Each named turn below is shown by a few rows before and after it. Which turns, in which order, take the first row of each later pair to the second? The first pair is answered.
turn Nibu:
[ -9   4  10 -18  25  13   7   3  16  -4  32  17  -5 -21  -2 -30   1  38
 -24  -7  -3 -13  -4  23   4 -19 -22] => [-13  22  23 -13  36  12  12  -5  27   1  14  25 -13 -13  -6 -17 -28   3
 -14 -21  11 -17  -3  -1  -1 -26 -21]
[ 30   0   3  -8   5  -1 -29  -1 -20  21  13   4   5  -8 -19  32  20 -41
  35   2   4  -6 -16 -58 -14  -1  -7] => [ 40 -25 -14 -15  -5  -3 -27  13 -29  13  29  -5  22 -15 -13  12  48 -15
  39  10   3   5 -16 -28  -5   0  -6]
[-13   8  -4  -6   7  20  18   2   1  -8 -10  12  -4  20  -5   3  -1  11
  -7   3  10  -4  -7  19  -1 -13   0] => [-13   8  -3  -6   7  19  19   1   1  -8 -10  13  -4  20  -5   3  -1   9
  -7   0  10  -3  -7  18  -1 -14   1]
[-13   1  10  -1   1  11  13  -2  25 -10  -1  15  -5  -8  -4 -22   0  34
 -37  19  -7  -3 -30  31 -17   3  -9] => [-12  16  21   5  14   4  22  -3  38  -6 -21  22 -10   1  -7 -12 -32 -11
 -16   0  17  -1 -29   6 -21  -7  -6]
turn Vekal:
[-20  -6   6   8 -17   4  17   4  -1  12   5 -13  23  27  29  -3  28  21
 -14  -3   0   7   9 -13  16   3  -6] => [-14  -5   9   1 -23   3   2   1  -6  12   0 -13  22  27  29   0  30  13
  -9  -4  -6  -1   6 -31  15   7  -2]
[  6  14  18 -10   0   6  -1   3  17  -4   0  20  -3  -3   4  -3  -9   3
 -16   4   3   0 -11   3   0 -12  -4] => [  0  15  14  -6   3   6   3   1  12  -5   8  15  -5  -2   4  -2  -1  12
 -24   8   1   2  -8  11   0 -11  -5]
[  2  22  22   3   4 -15   3  -4  24   2 -15  14  -2  -2  -4   4 -26 -14
  30  11  10  -3 -16 -27  13 -20 -15] => [-16  23  11  17  16 -13  28  -3  29   3   4   9   0  -3  -4   0 -22   9
  12  17  15  13  -9   6  12 -23 -20]
[  7  -2  -1  -5   8  -3  23  20   5   2   7   4  11   3   5 -16  -1  -4
   1 -13  25  15  -4  11   1 -11  -7] => [ -1  -3 -12   0   9   4  21  10 -11   0  25  -8   8   2   3  -9  17  11
 -13  -5  15  11  -2  15  -4  -1  -4]
turn mun:
[  1   4  -3  -3  26  -5  15 -11  -6 -13  13   3  17  22   2  11  13  -4
 -23 -13   7  -4  -4 -23 -21  13  12] => [ -8   9   5  12  29  -4  20 -18   3  -2   1  11   1  18  -1  16  -9   3
 -31  -9   0 -10   2 -16 -20  12   6]
[ -1   6  12  -4   5  -3 -15  -5  -4  -9  -7  -7   4  14  -4   6  -1 -55
   1 -13  18  -8  11 -37  -9   1   3] => [-14   6  21  13   0   3 -26 -17  -1   7 -18   0 -24   3  -8  12 -14 -17
 -24   9 -14 -25  17 -24  -7   8  -7]
[ -2  -6  20  -7   8  -9 -12 -21  41   1  17   6  -7 -11   5  -1 -19  49
 -58  -9 -23  14  -2  23  14  -7  -6] => [ 22 -14   2 -38   6 -17  -9  -3  26 -27  43  -7  35   0  15 -12  20  12
 -28 -32   8  31 -14   5  13  -9   8]
turn fepok:
[ 10 -21  17 -12 -14  -6  18  11   9   2   3  27  29  -7  -5  -9   4  -2
   9   4   7  17   7   9   0 -11  -6] => [ -1 -16   2  -4  -4  -5  28   6  -4   1  18  12  31  -1  -5   1  13  -8
  10  -1  16  24  12   7  -7  -7  -2]
[ 17  -9   5 -12  -8 -13   9  16  12  -7 -11  14  21   5   5 -16   3 -16
  27 -16  17  16 -12   1  12 -10   1] => [  6  -6 -15  -3   0 -12  15  11  -7 -11   8  -6  23  10   3  -4  18 -18
  28 -20  22  20  -5  -1   6  -3   8]
[-10 -18 -14  10   7 -12  13   5 -13   5   5 -12   0   1   2   2  -6  -2
  25  -2  12  15  13  29  -3   4  -6] => [ -1 -29 -14   3  -8 -10  -8   5 -21   7   1 -12  -3  -6   2  -2   4  11
  23   7  -6   5  10  25   0  10  -6]
[ 39 -38  22 -58 -17  -1 -11  26   2 -26   1  15  12  -1   6 -28  52 -38
  26  -4 -18 -12 -29  12  23   0  15] => [ 24 -18  29 -49   7  -3  25  31  22 -28   1  22  17   9   4 -24  29 -63
  28 -19  14   7 -29  20  19 -17  14]
Then:
(two turns a pair)
[ -4  10 -10  -8  14   4  11   5 -12  -8  15  -5  17   0   8   7  32   1
  -3   2   6  12   1  -2  -4   6   2] => [-15  24   2   2  23   9  10  -8  -5   0   4   1   0   4   2  19  10  -9
 -12   3   2   3   2 -17  -9   4   0] | Nibu mun
[ -8 -10 -12   5  -7  -6 -16 -29 -26  11 -11 -20  -6   1   6  21 -10 -40
  50 -30  12   2  37 -23 -10  25  26] => [ 10 -13  23  -9 -19  -7 -23 -17   8  16 -42  15  -9  -4   8   1 -38 -38
  49 -30   4  -5  25 -19   0   8  16] | fepok fepok
[  2 -26 -25  12  -1  -5  10   5 -17  11   0 -29  22  -1  -5   2   9  11
  24  -5  11  22   9  12  12  14  14] => [-12 -18 -21  26   1  -1   6  -7 -20  22  -7 -30   1  -3 -11  14  -5  21
  11   3  -4  12  15   9   8  20  11] | mun Vekal
[ -2  -6 -20   4   9  30  15  -6 -15  29 -15 -11 -24   7  -7   3 -13   8
 -45  19   9   8  15  43  -8 -11  11] => [  3  -1 -23   2  18  24  30   3  -8  23 -16 -11 -11  16  -6   2 -19 -23
 -24   1  36  21  13  36  -9 -20  15] | mun mun
[  5  12  -4 -31   8  25 -31 -17   9 -19  22  11  10  -8  13  11  33   4
 -13 -25 -27  10 -48   0  -8 -20 -13] => [  0  23 -12 -24  19  21 -23 -20   6 -17  18   0  10  -1   9  24  22 -26
   4 -38 -10  14 -45 -20 -14 -20  -7] | Nibu fepok
[ -2  19   7 -12   5  16   5 -11  17 -21  28   4   7   3  -5  -1  22  17
 -35   6  -9  -3 -11  13  -8 -10  -1] => [ -4  24  17  -7   4  18  -4 -20  19 -12  16   9  -8   1  -8   8   5  14
 -39   8 -19 -15  -8   0  -9  -8  -1] | Nibu mun
[-12  23  30   7  13  17  -3 -20  20   2  -8  28  -2 -14 -11   5 -13  13
 -50   7  -1 -13 -14  11   1  -3  -8] => [-10  18  -2  -3  16  17   2 -21 -13 -18  31  -1  23  -6  -6   9  37   5
 -44   0  13  -1 -15   3  -8  10   5] | fepok mun
[-11  18 -31  18   1   2  -9  -9  -5  23   2 -47 -13  -1   0  28 -14 -19
  -6 -17  -3 -18  10 -15   3  14  20] => [ -7  21 -19  18   5  -4   5   4  18  24 -14 -33 -10   2   1  17 -38 -34
   9 -27  14  -7   9  -5   9   0  14] | Vekal Vekal
[  3  -9  43 -31  -9  15 -25   2   1  16 -25  11 -27  -4  14 -20 -16  -1
  -3   5 -14 -12 -10  32  22  -2 -25] => [ 10  -3  41 -46  -8  22 -37  -6 -12   4  -8   5 -19   1  16 -15   8 -12
 -10   2 -16 -21 -18   9  14   4 -16] | mun Nibu
[-12  -4  -1  18   4   8  13  -1  17  18 -31   9 -18 -19  -1   5 -39  54
   8  20 -23   8  13  44  -2   1  -8] => [ -3  28  11  -8   6  26 -27 -32  -9   0 -10   3 -19  -7  -3  34  -7  17
 -18  14 -41 -26  -5 -36 -25  18  10] | mun Nibu
[ 15  -9  15   9 -44  -5   1 -15 -28  19  -6  -6  -5  -7 -24  -6 -14   5
  27  12  -6  18   7   4  28   7  -6] => [ 17  -9  17   3 -47   0  -1 -16 -29  15   2  -3  -2  -8 -23 -12  -2  17
  14  17 -12  17   4  11  27   8  -6] | fepok mun
[  3  -6   8  19   7   7 -31   4 -16  16   4  -1 -18  10 -11  15 -11  -7
  12  -8 -10 -14   9 -26  -6  15   6] => [ 12  -6  14  11   9   1 -15  19   0  11  -4   8  -3  12  -8   4 -21 -23
  28 -20  11   0   4 -18  -3   3   6] | mun Vekal
[ -4  -4 -13  14  19   6  17  14   3 -29  17   6  26  13   5   0   5   1
  -3   4  14  10   4  16  18  -3 -13] => [ -8   5   2  15  12  18  -4  -6  -2 -23  14  13   6   8   1  11   5  18
 -33  19 -16 -14   2   1  13   6 -17] | Nibu fepok
[  4  -5 -16   6   7   7  16  -7  -9 -14  35 -10   1  -4  11   2  30  30
 -28  13  -4  -2  -4   8  -6  12  12] => [ 14  -7 -20   5  11  -8  33  13   3 -18  23 -10  19   4  13  -5  15  -8
  13  -8  30  16  -2   5  -1   0  15] | Nibu Nibu
[  3   4   1   2  -3  -9   2   2   3   3 -14  11   0   1  -5   3 -20 -18
  11  -3   8   7  10 -13   2 -16  -1] => [ -5   3 -14   8   2  -9   8  -2 -10   1  -3  -4   2   3  -7  11  -7 -16
  11  -3  12  12  16 -11  -1 -10   3] | fepok Vekal
[-21   8   0   1   0 -12  -8 -10  -9   6 -17  -8  -9   6 -13   5  -8 -28
  19 -23 -10  -7  -5 -10  -3  22   3] => [-24   2  -1   0  -6  -4 -17 -15 -19   4  -4 -12 -12   0 -13   2  12   2
  -2  -8 -30 -13  -6   1  -4  30  -1] | Nibu Nibu
[  0   6   7   8  17   4  10  33  14   9 -22  23  20   6   5  -9   0 -23
   1  -5   7  20 -11   4   1 -16 -11] => [-11  20  19  12  19  14  -2  14  12  15 -21  28   1   4  -1   5  -4 -14
 -27   5 -13   3 -11  -8  -7  -8 -13] | Nibu Nibu
[-19  -2 -14   3  35   1  30 -18 -13  -5   8 -17  10   7   8  15  21  10
  -1 -25   2   4   1  -2  -8  12   1] => [ -3   0  10  -6  21  -1   3 -18  -5   5 -28   0  -5   5   6  18  -7 -14
  18 -28 -11 -15  -2 -38  -6  10   3] | fepok Nibu
[  2   3  17  -4  -2   9  -9 -11  26  -4  -8  16  -9  -5   5  -2  -5   1
 -22   8 -18 -16 -13 -13  -5   7   5] => [-16  15   2  10  20   6  21 -13  26  -7   5   4  -4   6   3   8  -7 -15
 -17  -3  10   3  -6  -4 -11   2   8] | Vekal fepok
[  4  -7  13  -6   6   6  10  -5  16   0 -33  17  -3  -2   0 -12 -41 -36
  20 -18  -5   4   8 -10  -4 -20   8] => [-21  -3 -25  13  22   7  26 -16 -14  -4   1 -17   1   6  -2   7 -14 -36
  17 -18   7  15  23  -8 -15  -7  17] | fepok Vekal
[  9  -5  -1  -1 -11  -8  19  21   2   1 -14  -2  14  -7  -2  -2 -20 -27
  24 -15  24  21  20   4  10 -20  -7] => [  5  -7  17  -5 -18   6  12  15  13   2  -7  15   4 -18  -3 -12 -11  25
 -23   9  -6  10  12  31   9 -21 -19] | Nibu fepok
[ -2 -23 -26  30  -5  -1  -7 -15  -2  33 -17 -14 -19  -8 -14  -5   1   4
  51   5  -5   9  16  23   5  -1 -16] => [ -5 -13 -18  33  -1   1  -8 -22   1  38 -22 -10 -28  -6 -18   2 -12  -5
  48   3  -5   3  16  10   2  -1 -16] | Nibu Nibu
[  1   7  18   4   4 -13  -3   1   2   8 -17  13 -16   4  -8  15 -22  -7
   4   1  -1 -10   9 -15  -4   1  -2] => [-14   8   9  15  12  -9  13  -2   0   6   0   6 -16   5  -8  18 -14  14
 -13   6   0  -1  14   9  -6   1  -6] | Vekal Vekal
[  2 -24 -23   6 -12  -6  -7  15 -18   3   3 -17   3  -8   0 -10  16  12
  18  11  -3  11   9  22  11  11  -2] => [  0 -22 -24  13  -7 -11  -4  13 -17   9  -3 -20  -1  -7  -3  -5   2   0
  30   5   5  12  14  16  11   9   0] | mun fepok
[ 34 -19  38   5  -5 -24 -12  17  39   4 -47  46  12  -9 -14 -25 -35  13
  -7   1   3  -3 -18  24   8 -10 -42] => [ 35 -31  -4 -12   0 -19   4  23   7 -24  14  13  52  -2  -5 -35  38  29
 -16  -2  18  20 -23  45   2   0 -31] | Vekal mun
[ 13  -9 -45  -5  -8 -19  10 -11 -20 -27  50 -39  20  -7  -5   3  54  18
   1  31  14   3  -4  17  21  28   7] => [  2  23  -2  22   9 -30  22 -15  29   8 -25  -6 -17  -2 -18  25 -55 -49
  38   9  36  -5   6 -18  23   4   1] | Vekal mun
[  0  -7   7  -5  -7   4   2   9  12   5   7  12   9  -2   3 -12   3  31
 -18   9  -9  -4  -8  27   8 -12  -4] => [ -2  15  17  -1   2   4  -7  -3  14  11 -13  15  -4   5  -2  10 -25 -16
  -4  -4  -2 -17  -8 -20   0 -12   4] | Vekal Nibu
[-10 -16  -1  17  25  18  17  -9  -4   5   9  28  23   4 -11   1  -9  -3
  11 -22  21  25  25  34  13 -10  20] => [ -3 -18  -6   3  22  25   5 -13 -21  -8  30  21  34   7 -10   0  24   4
  -1 -18  12  20  17  25   9  -1  25] | Nibu mun
[  8   7 -26 -16  -7  -8 -31 -23 -26 -30  23 -11  15   3  -6  -7  49  -1
   9  -6   7 -12 -19 -33 -20  13   9] => [ 10  25  18 -19   6 -11   0  -7  33 -26 -11  35  18   7  -5 -25  -6 -25
  10 -23  35   1 -32 -19 -12 -21  -4] | fepok fepok
[  5 -11 -11  22   1   1  10   0 -28 -11  -7   1  11   5  -2 -17  32 -12
  22 -22 -11   6   2 -11  14  31   8] => [-10  -5  -6  42   6   2  12  -9 -24   5 -21   4 -10   5  -7  -5   8  -7
  19 -16 -18   1  12  -9  14  33   5] | mun fepok
[ -6  -4   9  16  11  10  -8   9  18   7 -18   4   6 -11  -4 -16 -23  34
 -11  25  -1 -15   2  24  10 -30 -26] => [ 16 -15  -3 -10  -1  12 -32  14  -6  -9   5  -9  26 -10   2 -23  20  32
  -9  24  -6 -21  -8   7   8 -19 -15] | Nibu mun
[ -8 -12 -17 -13  -8   3   2  14 -15  -9  -5   1   6   4   8  -2 -18  11
  -2  -6  19  -3   2  15   4 -21   6] => [ -8 -14 -21 -13 -12   4  -6  11 -25 -10   2  -6   4   3   9   2 -10  14
  -3  -2  12  -5   3   9   2 -14   9] | fepok Vekal
[  2 -11   2  -4 -12   4   1  11  14  12 -13   4 -18  -9  -8 -23 -16 -13
  16  16 -13 -13   6  30  -7  11   8] => [ 10 -17  -5 -15 -14   3   2  18   9   3  -1   0  -4  -8  -5 -30   3 -13
  19  13  -8  -8   2  32  -6  11  11] | mun Vekal
[  7   5 -16 -15   8  13   4   1  -7  -8  16   0  20   8  -3  -2   5  -5
  -5  -3  12   2 -16 -12   1  -3  -2] => [  3   3 -12 -10   3  18  -4  -5 -10  -2  13   3   8   3  -4  -1   5  18
 -19  10  -8  -7 -13  -6   2   1  -6] | mun mun
[ 17   3 -11  23  28   1  19   3  -8  29 -22   9  17   3  -9   7 -35 -27
  21   7 -15 -23   0 -23 -10  11  20] => [ 24 -23 -36  17  15  -4  17  15 -27  19  -1 -10  34  -4  -1  -7   0  -1
  28  13 -17 -11   5   1  -3  18  23] | fepok Nibu
[  4   2 -15   0   9   0   2   1 -10  -2  13 -14   2   0  -4   0  15   8
  -9   4  -7  -3   1   8   2   7   0] => [ 13  12  11  -4   6   0  -6   2   9   6 -13   5  -7   0  -4  -1 -13 -10
  -1   0  -8 -11  -6  -8   5  -1  -1] | fepok Nibu
[  3   9   4  -6  20  -6  33   9   6 -15  -4 -11  26   8  15 -20 -18 -15
  12 -12  46  35  -8   9  -6 -15  -1] => [-26  13  -7  31  25  -4  29 -12  -9   9 -13 -23 -10   3   5   6 -42  -1
   9   2  27  25  15   9  -9  -2  -4] | fepok mun
[-14  12  -1  17  13  -3  15 -13  11  -7   4   0   8   4   8   3 -10  -1
   3  10  21   7   0   5  -1  -9  -8] => [ -4   2   5   8  -3   1  -3 -14   8  -6   3   6   4  -5  10  -4   0  23
 -11  24  -4  -7  -5  10   3  -4 -12] | mun fepok
[-20  20 -16  14   4  -6 -14  -1 -51   9  26 -18 -16   3 -15  46  24  -8
  -3   8   0  -4  -5 -39  -3  15   8] => [ -6  21  12  11  11 -21  13  28  -3  15 -14  16  -6   6 -12  25 -27 -42
  32 -16  34  18 -12 -28   9 -16   1] | Vekal Vekal
[-12   1   4   7   5   4   9   3   5  -5   2   1   3  -1   8  -6  -5  11
  -3  10   5  10   6  19  -8  -2  -6] => [ -3  -6   3  -2  -4   3   0   8  -1 -10   4   0   8  -2  11 -11   7  14
  -3  13  -1   7   1  16  -7   0  -4] | mun fepok
[-17 -15   1  -7   5   2  14   1   1  -2  -1 -19  -6  14  -2 -17  12 -12
  12 -22   6  11   0   3  10  -7  -4] => [ -9 -22   2 -14  -5   1  -1   2  -8   0  -5 -19  -8  11  -1 -18  19  -9
  16 -18  -5   2   1  -4  13  -3  -2] | fepok Vekal
[ 13 -28  14  13 -32   9 -37  19 -21   6  15 -20   6   2  -4  13  -2  17
  13   9 -17  16  10 -17   5   7   3] => [  8 -29  11  14 -29  10 -31  21 -20   3  22 -21   9   2  -2   9   5  31
   4  11 -16  22  10  -2   6   6   1] | mun Nibu
[ 20   5   3 -26 -10   9 -11   3   0 -28  17  26  26  -6  11   3  42   3
 -14  -9  -8 -18 -27 -21 -11  -1 -10] => [-16  24 -24  14  17   3  19 -12 -12 -16  23   0  12   6   2  36  20 -24
   1 -21  19  -4  -4 -26 -23   3  -3] | mun fepok
[ 19   0   6 -21  -8   8 -28   6  -3  -4   0   5   2  -8   1 -10  21   9
  -1   8 -21 -20 -12 -19   5   9   4] => [ 11  14  18  -9   1   4 -19   1  12   7 -21  15 -12  -3  -3   1 -15 -13
   9  -1 -12 -22  -7 -29   4   2   1] | Nibu mun
[ 21  -3 -15  35  -3 -27  -8  -9  -5   9 -28 -36 -19  16 -10   8 -32 -25
  36  -1  16  22  33 -25  12  -2  21] => [ 23 -11 -12  33  -6 -30  -2  -2   5  10 -35 -30 -16  11  -7  -2 -37 -15
  38   2  17  29  33  -8  19  -6  15] | fepok Vekal
[ 15   1  12 -10 -13  -6 -28   1  -5   7 -11  11  -5  -3   0 -11   4  -4
   5   8 -19 -16 -13 -21  -7   5   2] => [-11  16  10   9  16  -5  22   5  19   5   0  15   0   6  -2 -11 -13  -5
  -9  -2  12  12  -9  15 -11 -13  -4] | fepok Vekal
[ -8  12  -4  -7  -8 -22 -11   0 -35   5 -15   2   2   0  12  36  16 -46
 -16  19  16  -2 -12 -25  -2  33   4] => [  1   8  21 -12 -11 -28   1  19   0  10 -41  32   7  -4  15  15 -16 -45
  -7  17  24   8 -19  -2   9  13  -7] | fepok Vekal
[  2  -3   2  17  11  -8   3  11  10   1 -20  -3  -8  -8  -1   4 -19 -24
  27  -1  10   6   8   7   2 -14  -1] => [ -9   8  11  20  10   4 -14  -9   4   6 -17   0 -27 -11  -6  14 -16  -4
  -5  14 -18 -12   5  -1  -5  -5  -5] | Nibu Nibu
[-28  30 -20  11  26  12  26 -23  -7  -1  23 -16  -7  14  -3  23   5   2
 -25  -4   4   1   5  -2 -13   3   1] => [  1  28  -1 -11  10   5  -6 -17  -3   1  -8  -3  -7  14  -2  21 -10 -39
   6 -15   3 -14  -4 -48  -9   1   7] | Vekal Vekal
[-20  22   4  24  17   8  14   5  17  37  -4   0 -19   3  -6   7 -34  20
 -14  -3  15  11 -12  11  24  -9   5] => [ -9   3  -8  16  -5  10 -22   0 -12  37   2 -14 -25  -6  -5   8  -4  44
 -17  13 -15  -8  -8   3  26   9   8] | fepok fepok
[  8  10  38  -9 -12  11   0   6  27   9 -26  32  -2  -7  -6 -21 -29  16
  -6   0   2   3  -5  12  12 -12 -13] => [ 10   6  36 -10 -16  14  -2   5  24   7 -21  30  -3 -11  -6 -22 -19  30
 -15   8  -6   1  -5  17  13  -8 -14] | Nibu Nibu
[  7  12   2  -1  -9 -11  -7   6   8   9 -42   5 -21  -3   2 -10 -41 -25
  26 -13   9   4  -6  -6  11  -5  -3] => [-28  12 -27  22   5   1  16  -8 -11   5   2 -20 -23  -4  -1  -2  -7  27
 -16   3  -2  14   6  36   4   7  -7] | Vekal Vekal
[ -2   6 -14  -8   5   7   7  -5  -6 -11  24 -12  13   4   4   1  25  10
 -19  -2   3   0   0  10  -4  11   1] => [ -1  13   0  -9  -1  11 -13 -16  -9  -2   8  -6  -3   3   1  14  10  -1
 -21  -1 -11 -19  -1 -20  -6  16   2] | Nibu fepok
[-24   2 -13  23  12   4  21 -19   9   7 -12  -4  -6   3 -17   7 -12 -19
  15  -1   6  -7   5  -7  -5  -2  15] => [-15  -1 -14  13   4   5  10 -18   3   5 -15  -6  -1   4 -15   9  -7 -29
  23  -4   3 -11   2 -21  -5   1  18] | mun Nibu
[  4 -22 -28 -21  -1   0  -6  -8  -1 -12  25  -2  -9 -14  26 -20  -8  15
  -1   0  -9  12 -14  25  -5   2   5] => [ -6   4  -5 -14   9   6 -10 -27  12  -3   6  11 -30  -7  18  -1 -41 -10
  -9  -5 -13  -4 -15  -5 -14  -1   6] | Nibu Vekal
[ 24 -15   8  -9 -16  11 -16  14  24   6 -31  -2   1 -22  14 -17  -4 -13
  22  -8  -7 -15   2  18  10  12  12] => [  2 -14  -8   7  -4  17   8   7  19   4  -4 -14   2 -23  13 -17  10  20
  -4   1  -7  -1   9  52   7  15   8] | Vekal Vekal
[  9  -5  -1 -14  -3   4  11  17  29  -1  11   1  30   6  -2 -24   2  16
   4  -9  13  12  -7  27   9   2  -9] => [-12  29  12   1   9  18  -5 -20  19  10   8   1  -4  12 -12  12 -14   2
 -25  -4  -6 -17  -3 -17  -8  12  -5] | Vekal Nibu
[ 14 -14  19 -12 -13   8 -12   3  23   5 -19  23   0  -3   3  -2 -13   2
   0   3  -2  -3  -5   2  18  -7 -10] => [ -5  -3   1   0  10   7  20   2  23   0   0   9   9   9   2   6 -12 -16
   4 -11  28  18   1  11  10 -12  -7] | Nibu fepok
